50 stands for zero in the data rows.
Here are some points:
42|39|34|39|41|46|53|62|66|62|63|56|51
45|45|46|49|51|52|56|55|55|55|52|48|47
49|42|37|39|33|43|47|56|65|67|61|60|56
48|42|37|38|35|37|48|58|59|68|67|63|53
39|56|72|75|86|74|69|53|39|24|21|23|23
48|44|40|38|37|39|49|55|59|66|61|62|56
35|30|29|30|44|53|61|71|70|72|60|52|43
51|52|52|52|53|51|50|49|49|49|49|48|50
25|40|56|65|77|86|77|60|52|39|26|15|12
71|67|62|53|45|41|34|38|42|47|51|60|65
75|95|96|75|54|29|15|00|07|01|35|55|75
48|47|47|50|51|54|53|55|54|52|50|48|47
33|14|26|50|69|79|78|90|78|61|44|22|15
65|64|63|57|58|48|42|38|41|44|41|47|56
74|81|82|78|55|37|24|09|12|38|34|53|72
63|78|71|67|57|46|39|30|35|30|37|49|61
Here are 12 more points, each followed by its number:
65|40|12|06|00|01|35|51|69|82|99|92|84 0
65|66|74|75|59|50|41|24|28|26|29|41|57 1
38|50|61|76|77|71|67|58|45|31|22|21|16 2
49|50|50|50|51|50|50|51|52|51|51|50|50 3
64|37|16|00|00|21|25|51|72|85|92|99|76 4
49|32|18|06|13|27|41|62|75|73|92|78|70 5
46|44|45|45|46|48|51|56|51|51|51|50|50 6
46|54|67|73|67|72|65|49|34|36|27|29|35 7
44|41|28|31|33|41|53|62|68|67|69|60|55 8
44|45|37|42|45|49|55|61|62|62|60|54|50 9
52|67|78|77|76|74|54|42|32|26|22|39|39 10
15|14|08|08|28|51|70|72|86|92|84|57|40 11
Which three of these numbered points are nearest to each point below by angle, seen from the average point of the first points? Their numbers follow each, nearest first.
80|83|82|63|53|36|24|24|18|23|46|56|71 > 1 10 7
39|30|26|35|43|46|57|71|76|76|64|60|50 > 9 11 3
91|86|89|71|50|27|06|08|13|12|39|60|81 > 1 10 7
66|34|13|08|00|11|24|52|79|96|91|91|77 > 4 0 5
65|64|66|65|56|46|36|31|29|35|41|48|60 > 1 10 7
66|67|65|67|55|45|34|38|27|37|37|49|56 > 1 10 7
53|75|82|80|85|74|56|37|27|32|00|50|50 > 10 7 1
49|46|46|42|45|46|48|53|58|57|60|56|54 > 5 3 8
49|44|39|38|44|42|48|56|63|60|60|56|50 > 8 3 5
73|77|84|72|65|51|40|23|17|31|31|39|55 > 1 10 7
